Each path below is one point turned by a fixed rotation once a step. After each direction that follows a path, write how fast that rotation turns it, in degrees per step (0 if it stays still).
Each turn is a multiple of 5 degrees from 10 to 175, or 0.
Each row of a path follows its step; steps can be skipped.
Rotation 1:
step 0: [  6  13   4  12   2 -16 -10  -2   6  -1 -20   4  28   1   0 -10 -14  -6
  10  -8   1   5   5  -4 -10 -10   5   5  10   3 -17   0 -15   3  -5   4
  -3   9  -5  14  13   1 -11  16   3   7  -3  -4  -2  -4   5  -6   2  -2]
step 3: [ -1   9  -1  -3  -6  -4   6   6  10   2  -4   3   4 -11  -2 -11 -10  23
   4  18  -6   9  -3   4  -8  13   8  12   2   0 -20  -9 -12   5  -6 -11
  -1  16  -3  12  16 -10   6  -2  -8   6   1   9   5  -2  -6  11   6 -17]
step 5: [  5 -16  -4  -9   7   0   7  -9   3  -1   5 -12  10   9  -4 -12  -3  14
   8   6  -4  -7 -25 -16  -4  11   1  -5   4  -2  -4  -2   6   3 -17   0
  -3  17 -14  15   7  -4  11   9  -4   6   6   8  16  10   6   1   9  -3]
step 7: [  0 -10 -13  -2   4   1  -7   3  12   5 -17  -2   6  20   2 -17 -13   0
   4  -3  -3 -12 -13  15  10  -7   6  -2   2  -8 -12   5   5   6 -13  -6
  -3   2   4  10   5 -24  18  11  -1  -2  -9   7   4  -1 -10  -4  -1  -2]
step 14: [  1 -11  -6   3  -5  -4  -8  -3   6   2  16   2   7 -12   1 -17 -17  15
   3  -5  15   1 -14   4  -5  13  10   4   2  -7 -10   4   3  20   4   7
 -11  10  10   9   7   0  16   2   0   1   6   0 -12  -1  22  -9  -1  -1]
step 20: [ -9  12  -3   0   1 -17 -12  -5  22   4  -2  15  10  -6   1 -17 -25  20
   9  -4 -10  -1 -11  -9   1  -1  -6   6   7   6  -5  12  -1  -5  -9  -9
  -5  11   6  -1  15   1  -4  -4  -3   4  -1   1   7   1   1  -4  -4 -13]
step 22: [  0  12 -13  -7  -2  14  10  -1   5   9   0 -16  11   3  -6 -16 -13  14
   2  27 -11  -1 -20  -4  -4   9   0   8   3  15  -2   7   3  -1 -12   4
  -1   3  12   7  17   2  -1   8  -6   7   4   8   0  -1   1   0   3   5]
Speeds:
[ 3 -2 -2  1 -1 -4 -1 -2 -1  1 -1  2 -2 -1 -1 -2 -2 -2 -2  0 -1 -1  0  0
  0  3 -5 -1  3 -4  3  4  3  0  1 -7 -2 -1  2 -3  2 -3  1  0  2  1 -2  4
  3 -2  5 -1 -4  3] : 115
[ 3  7 -1  0  0 -3 -1 -2  0  1 -3  1  0  1  5 -3  1 -4 -1 -3  2  0  3 -4
  3 -3  1  0 -1 -2 -1 -1 -4  1 -1  0  0 -2 -2  0 -4 -3  2  0  3  2  3 -1
  1 -1 -4 -5 -1  4] : 40
[-2  0  1 -2  3 -2  0 -2 -4 -1 -8  0 -2  1 -2  2  3  0  2  0  2 -1 -2  0
  2  3 -2 -3  1  3 -2 -2 -1  4  5 -2  0  0 -6  2  0 -2  1  1 -3 -3 -5  4
 -1  1 -1 -2  1 -2] : 175
[ 1 -1  0  1  0  1  3  0  1  0  0 -1 -2 -2 -4  0  2 -1  1  3 -1  0 -2  0
 -3 -2  2  2 -1 -2  3 -2  0  0  2 -5 -3  2 -8  1 -2  2 -1  3  3 -1  2 -4
  5  5 -2  2 -5  0] : 55
Rotation 2:
step 1: [-13  10   4   1  -1   6 -11  -2  -5  -2  -8   7  -8   7 -17   8   2  -2
 -17  -7 -20   4  -6  -6 -11   2  -3 -20   8  -1   7  22   3   0   1 -17
  -3   5   3 -14  -5  15   3  -1  -2   7 -10  -2   8  -7   1  10   6   2]
step 2: [ -2  -4 -19  -2  -9  -3   3   7 -16  -9  -1   9 -10   0   2   9   0   4
   8   7  -8  -2   1  -2 -18   4  11 -11  20  10  -3   9   1   6  12  -9
  -2  20   4 -14  -6  17  -3  -9   3   8   0   0   1  -2  13   8   4  -8]
step 5: [ -6  -7  15  -7 -11  -7  -8  -9  -9   2  -7  18  -9 -14  10  16  -1   8
   7 -14 -13   0   7   7 -13  -7   5  -8   7   3  10   3   9   7   3  -9
  -2  -4   1   2   3 -11   7 -10  -6  15  -2  12  -3   0   3  12  -8 -16]
step 11: [  7  13   6  -6  -2   5  -6   9   1   5   6  -9  -1 -15 -12  -3   5   5
   3  -2  10  -5  -2   6  -9   2  20  -6  16  11   3   9   9  -7  -5  -8
  -2   6  11 -16 -13   2  -3 -19  11  -5   3  18  -5  -2   8  14  -7  -6]
step 13: [  6   9  11   4 -16  10 -26   3   0  -2 -11  -5  -1  -6  17   2  -8  -2
   1  -4   0  -9  -1   5  -3  -4  -2  -4  12 -11   5   3   7  -5   0 -12
  -1   6  -8   2 -24   6  -7 -12   5  15   1  -5  -3 -20   0   5  -5   4]
step 18: [  2  11   7 -12   2  14   2  -8  -3 -11 -15   2   1   2  16  -9   5   6
  -1  -5  10  11   4   3  -3   3 -10 -17   6 -11   5   5  -5  13  -4  13
 -11  10 -11 -11 -10   5   0  10   4  13 -15  -6  -1  -7  10  13   9  -3]
step 22: [ -4  -4   2  -8   3 -14 -26   4   4 -15   1   2   9 -12   3   3  -7  19
 -14  -4  -3   0   4   4   3   2  -6 -18   5   3   0   3  -4  15 -11  -1
  12   7 -17  -5 -11   3  -6 -15  -4  10   7   7   2  -7  12   1   0   2]
Speeds:
[-1 -3  0 -3  4  3  1 -1  3  2 -4  3  1 -1  6 -2  4  1  3 -2  1  2  3  1
 -1  1  1  3 -2 -2  2  2 -1  0 -1  4 -3  0  4  4  3 -3  0  3 -2 -1 -2  0
 -3  2 -4  2  3 -1] : 35
[-2  5  1  1 -2  0  3 -4  2  4  0  1 -1 -1  3  2 -3  0  2  4  3  3  2  5
  1 -1  0 -3  6  3  3  1 -2 -2  3  2 -1  2  0  0 -3 -1  0  1  1 -4  1  5
  0 -1  0 -2  2  0] : 45
[ 0  4  3  2 -2  1  3  2  2 -1  0  1  3  2 -2 -1  1 -4 -2 -4  5  2  0 -2
 -6  1 -7 -1 -1  2 -2  0  1  0  0  0 -1 -2  1  2 -3 -1 -1  2 -5 -1 -1 -2
  4  3  2  0  2 -1] : 125
[-2 -4  1 -1 -1 -1 -4  0 -1  0  2 -2  2 -1 -3  5  2  1 -1  0  1  0  1  4
 -3 -2 -3  3  1  4  2 -7 -1 -1  1  0  2  1 -2 -1  2  2  4  0  0  1  0  2
 -3  4 -1  3  6  2] : 20
[ 2  0  0 -4  3  4  5 -1 -1 -3  1 -1  2 -2 -1  1  2  4  3 -1  0  1 -4 -3
  1  3  1  3 -1  2 -3 -1 -6 -3  1  2  3  3 -3 -3 -4 -3 -3 -4  0 -1 -2  3
  1  4  2  0 -1  2] : 90
Rotation 3:
step 1: [ -5   5  -9   5   4  13   4  -6  19  -5 -10  -8  22 -16  -8  -3 -19   4
  18   0  12   4  -3  -1  10  -4  -3 -12  12   9  -7   0   1   0   1  -9
  -1 -10   9  -2  -2   7   4  15  -9  -7   2 -12   0 -10 -12  -2   3  11]
step 4: [  6   5  -9  -3  -8   2  -8  18  -4  -3   2 -23  -3  -9  -1 -11 -14  -3
  -2  -8  22   0 -10   1 -12 -13   4  12   4   2  10 -11   6   3  -6 -16
  11  12   4  -5 -10  13   6  -2  -2  -7  -9  -1  -3   0  -6 -15   4  -8]
step 7: [  4   6  -4   9   5  14  10   1  -2  10   2   5   6   9  -2  -2 -17   9
  16  -3  24   3   0  -5   6 -11  -2  18  -2  18  -6   8  -8  -3   9  -1
 -11  -8   6   0  -1   1  20   9 -20  -6  -1  -6   5  -1 -10  -6   6   7]
step 15: [ -8  14  -6 -10  -4  -2  -9  -7  16   8   5 -20   5   1   4   2   0  -4
  18  -1  14  12 -17   6  22  -9  -1   8  -7  -2   4   2  -9   2  10  -8
   7  -4  14   1   1  10 -15   1  -4   4  -6   0   5   4  15   5   0 -16]
step 16: [ 10   6 -12 -16  -4   2  -9   6 -11   0   7 -14   7   0   1  10  -8  -2
   5   2   8   7  -5   1   7   9   9  16 -13   9   3   8  11  -6   7   4
   0  -4  10 -13 -10  -2  10 -21  -1  -3 -19 -21   3 -11   1   7  -5  -3]
step 19: [ 13  12  -9   4  -3  13 -11 -18  15   7  -3  -6  13   0  -3 -13 -14 -14
   9  -1   6  15   3  -2   3   2 -13  -8   9  -5   0  22   1   1   5  -7
  -3 -12  13   7  12   0  -3  -6   1  -5  -5 -14   1  -8  -5  -9   9   6]
step 21: [-17   2 -16  -2   5  11  -4  -7   7   8   8 -10   5  -1 -10   3 -10  -9
  15   7   7  22   0  15   4   8  -6   9  -6  -6  -5   4  -2   3  13 -22
  -3   2  13  -1   9   2   8  -7   7 -13 -15   7   1   2   7   2  11  -5]
Speeds:
[-5  0  1 -3  0  2  0  1  2 -2  1 -3  0  2  1 -3 -2 -4 -5  0  0  1 -3 -1
  2  0 -4  4 -5  0  0  2 -1  1 -2  2  4  3 -3 -1 -2  3  1 -3  4 -3  0  4
 -4 -3  0  4  0 -1] : 65
[-3 -2 -2 -5 -3  0 -1  2 -3 -1 -1  3  4  5 -2  1 -4  2 -3  0 -3  0 -1  1
  0  2  0  2  0  2 -2  2  3  2  3  1 -3 -2  0  3  1 -2  2  1 -3 -3 -4  2
 -1  0  4 -1  2  7] : 160
[ 0 -1 -4  1  2  0  6  5 -3  1  5  0  3  1  0 -2  3  5  2  2 -3 -3 -3  2
 -3 -2 -1  2  0 -3 -1  0 -1 -1  2 -2 -3  2 -1  1  3  3  2 -6  1 -1 -1  0
  1 -1 -2  2  1 -3] : 80
[ 1 -3  0 -1 -2 -7 -2 -1  4 -2  1  0  2 -1  0 -4 -1  3 -1 -3 -1 -2 -3 -2
  0 -5  2  0 -3  0  0  2  3 -1  1 -3  4  2  3  2  1  1 -5  0 -3  3  0  3
 -3  4 -2 -1  0 -1] : 160
Rotation 4:
step 6: [  4   2   5   1  -8   2 -15  -9  14   5  -1   3  14   6   2  -7  10   4
   2 -22  -3   6  14   1   3  -3  15 -22   6  -7   6   4  -3  -3  -1   7
   3  -8  -1   8 -16  19  12   5  -6   1   1  -7   9   2   4  -1 -15   3]
step 8: [ -2   8   4 -17   0   8   9  15  12  12   2   0  17  -2   3  -1   2   2
 -12   5 -10  14   2 -14   2  11  -1  -6  -4   1  -3 -14  -7   8  12  10
 -16  -8  -4  -5 -12  -6 -13  -9  -4   5   3  -4   6   8  13   7  -4 -12]
step 11: [-11   0  10  -4   2 -12   1   5   4   6   1  10  -4 -11  12  -6   0   7
   5 -17  -1  -3  10  -4   8   3   5 -16 -18  -1  -1 -11  -7  16  -6  -2
 -12 -15   5   1 -11   4 -14  -3  -8   8   1   7  21   2   5  12   6   4]
step 16: [  5   1  18   8  -7  -7  16 -12  15   5   8   8  -9  -1 -12 -18  -8 -17
   5  -7  -4   6  14   8   3  -4   1  -9   1  -9   6  -2 -17 -16  -2   7
 -11  -8  -5  11  -3  11  -1   2  -2   5   5   2   5  -4   8   5   7  -2]
step 17: [ -4 -11   4 -18  -1 -24  -2   2   2   2 -10 -12  10  -7 -10  11   5   9
  -8 -15   5  -6  -2   1  -1  -1   6   3  -1   2  14  -3  -1  -7  -7   2
 -25  -8   8 -10  -2   2  -9  -2   0  -6   7 -10  15  -2  -3  -5 -12  -5]
step 21: [ -1 -10  14  -2  -8   2  -8  13  18  15   7  22  17  -1   3  -1   3  -9
  13  -4  -4  -1  19  -5  -2  11  17  -2   2   3   4  -9  -5   1  -6   5
   5 -12  -1  -1  -5   7 -10  -6  -7  -8   4  -7   8  -4  -5  -9  -2  -7]
step 22: [-10  -5   6  -3  -9 -19  -7 -10  13   7   0   2   4  -8  -3  -3  -5   9
  -3 -16  -8   3 -15   5   4 -13  -6   2  -2   0  15 -11  -5  -8  -8  12
   5  -1   3  15 -12   0  10  18   5   5   1  -7  -2  10  14  10  -9  -3]
Speeds:
[-5 -3  1 -2  1 -4 -2  3 -4  0  2 -1 -1 -1 -2  2  1 -2 -2 -1 -2  0 -3 -5
 -1  0 -2  1  0 -3  3  2  1  0  1 -6  1  4  2 -1  1  5  4  0  6 -2  2 -1
 -3 -1  2  0 -2  1] : 140
[-2  2  0  1  3  5  0 -1  0 -2  0 -1  2  1 -1  2 -3  0  1  0 -5 -1 -1  2
 -1  2 -5  2  2  1 -1 -3 -1  0  5 -2  1  2 -4 -3 -2  0  3 -5  1  2  1  1
  1  0 -9  3  1 -1] : 70
Rotation 5:
step 3: [ -8  -8  -4  -3  -8  11  -2   7  -8  -2  10 -15   4 -11  -8  -6   7  -4
  -4   6   9 -12   7  -2  -3 -11 -10  18  12   0 -16  -9   7   0   5  -3
  -2 -10   6  11  21  -7  -5  12  -8   5   0  16   4   5  -5 -11   3   0]
step 13: [  6   3 -12   4  13  10 -19   2 -15   5   3  -2  -8 -11  12   6  14   4
  -6  -6  -9  -4  -5   3   1   5  11  -9  11   2   4  -7  15  20  -4  10
   6   3  -4   6  -6  -3 -16   1  15   4   1   2   5   4  14   8   0   2]
step 14: [ 23   8  -1   4   0  10 -10  -8  14 -14  -2   0  -8 -11  -6  -8   9  -4
  -5 -16   2  -2  -4   5  -7   6  17   1   5  -8   0   1   5   5 -16  -6
  -3  -8   4  -5  -1   3  -6  -2   0 -24  -5  -2  -6  -1   3 -18   0   9]
step 15: [  2   5   6  -3  -1  -4   3  20   0  -5 -11  -2   0 -18 -13  -4   5 -13
   7  -8 -16  14   2  -2 -13  -2  10  10   2  -7  -5  15 -19  -1   2  -7
  -9 -13  -2  13 -13   5   1  -7  -3  -1  10   4   2   4  -5  -5 -12  -3]
step 16: [  6  -4   6 -13   0  13  -3  10  -3  11  -7   2 -15   5  -2  -8   4 -19
  -5   7 -15   0   4  -2  14  12   6  -6   1  -4 -11  -5 -10 -13   4  -1
  -3  -4   4   0  -6  -5   4   0 -18  12  13  -9  -3  -5  15  19   1  -3]
step 18: [  5 -11  -3   6  -3  12   1  14 -12  10   9 -13   4  -5   3  -8 -23   2
   3   7   2  -4  -7   8 -15 -12   6   0  -2   4  20  17  -5   0  -7   5
   8 -10 -11   3   6   5   2  -2   6   4 -12   1 -11  -5  11   0   8   3]
step 22: [ -3   5  -4  -1  -4 -25 -10 -22  -7   2   0   6 -11  -3  13   7   2   0
   0   6  -3 -14   1  -1  -2 -17   6  22   2  -8   6   5  11  -2  -4   4
  -6   4  -9   1  12   5  -2  -5  -1  -1   1 -15  -5   3 -12  15  -2  -4]
Speeds:
[-2 -2 -3 -3  4  1 -3 -4  2 -3  4 -3  0 -2 -2 -1 -4  0 -1 -2 -3  3  1  1
 -8  3  0 -1 -2  1  0  0  1 -1 -3  0  1  1  4  0 -2 -1  1  0 -4  0  3  1
  4  3 -2 -1  2 -1] : 70
[ 2 -1  1 -4 -2 -5 -5  0  0  3 -3 -1  0  2 -5 -3 -1 -2  3  2  2  3 -1 -2
  2  5 -1 -1 -3  3 -3  2 -3  0  2  4  0  2  0 -2 -1 -1 -2 -2  4  4  6  0
  0  3  1 -1 -1  1] : 95
[ 0  0 -1  0  1 -2 -3 -4 -3 -4  1  3 -2 -4 -2  7  4  0  0 -2 -4 -3 -3  2
  2  1 -2 -1 -2 -4 -1  1 -4  2  0  3 -3  1  2  1  1  5 -2 -2  0 -2  1  1
 -5  0  0 -2  0  0] : 45
[-3 -2  0  1  2 -1 -3  4  1  0  2  1 -1  1 -3  5 -1  2  5 -2  3  3 -1  2
 -1 -3  1  1  2  4  1  0 -3  6  2 -3 -4 -4  1  2 -3  1  1  1  1  2 -1 -4
  2  1  3  2  2 -4] : 140
Rotation 6:
step 1: [  7 -23 -16 -12  -7 -12   1   2   7  -2 -10  -2  -3   2   2   3  -6  -6
  -6   4  -9  -4   2   0  -1  -4   3 -17   6 -11  -8  -1  12   7  10  -9
  -6  -8  18  -7 -10  -1   1   6 -17  -1  -4 -11  -6  -4  -4  10  -5  -5]
step 2: [  3   4   0  -3  -9 -11   7 -14   7  -1  16  -4  -5 -27  11   4   3  -3
  -6  -7  -1   3   7   1  -7 -11  -3  -9   5  -5  -2  10   8   5 -15 -12
   9   9  -1  -7  -1  -5   3  -2  -1 -24  -1  -3   4   2   4   7  10   3]
step 5: [ -6   8  -3  10   7  11  -9 -17 -17   7  -8  -5   7  -3  -4  -4   2 -11
   2  -2   7   8   3 -15 -19  -6  -4 -10  -2   6  -3  -4  -7   2  -3  -3
  16  -9  -3  -9   5  -1  14  10  14  -5  -8  -7  -5  -3   7   2  -3 -11]
step 6: [  7   8  -8  -6   1   7 -17   5  -4  10   5  -9  10  -2   5   7  -5   2
   4   8   1   4  -4 -11  12  -4  -2  -2   2 -15  -5  -2   1 -18   7  17
   4 -13  -3  -1 -17   4 -12  24   2   0  -7  -6   0   9   1  -1  -1   3]
step 7: [ -4 -17 -13 -18  -5   0  -2  -4  -6   2   5   2   3   6   1 -13   2   5
   0   2  -7   1  10   5  -9  13   7   0  -2 -13   4  -5   7  -7 -12  -6
   8 -10   0  13   6  -5 -23   2  -1 -14  -1  -7  -8   5 -16   8  -1   7]
step 11: [ -7   1   5   4  -8   0   3  -5 -11   0   1 -13  -6  -4   3  15  11   4
   7   6  12   3 -10   3  -1  -5   5  -6   8  -7   0   8   2  -8  -2   0
  11  -8  -4  -7  20   3   3  14 -16  -3   6  -2  -3 -15  23  -9  -5 -12]
step 19: [  1 -15 -25   0 -16 -10  -5  -7   5   0  -2  -5 -12 -14   1   2  -2   5
  -5   7  -4 -14 -11 -18   8  -6  14 -14   4 -10  -4   4   1   1  -2   5
   1  -6   5  -5  -8  -4  -8  -2  -5  -4  -2  -3   6   6 -15  -4   9   1]
Speeds:
[ 0 -5  0 -1  1 -1 -3  3 -1  3  2  0  2 -4 -4  0 -3 -2 -6 -2 -1  0 -2 -4
 -3 -5 -3  0  2 -3  0  0  2 -1  2  2 -1 -1  2  0  1  0  3  3 -2 -4  2  0
  0  0  0 -6  1 -2] : 80
[-3  3  1 -1  3  1  0  0 -3 -2  4  2  2 -2 -2 -3 -4 -3 -1  1  1  0  3  2
 -6  4  3 -1  0  3  3 -1  2  0 -4  0 -3 -1  0 -2 -2 -4 -1 -1  3 -2 -1 -1
  5  1  3  0  1 -4] : 140
[ 0  0 -1  0  1  2 -3 -2  4 -1 -4  2  6  0  0 -1  1  2 -1 -4 -1  1 -1  4
 -2 -1  0 -4 -3  1  0 -4 -1  1  3  0 -2 -1  2 -6 -6  2  5 -1  2  0 -2  1
 -3  0  2 -1 -2 -1] : 85
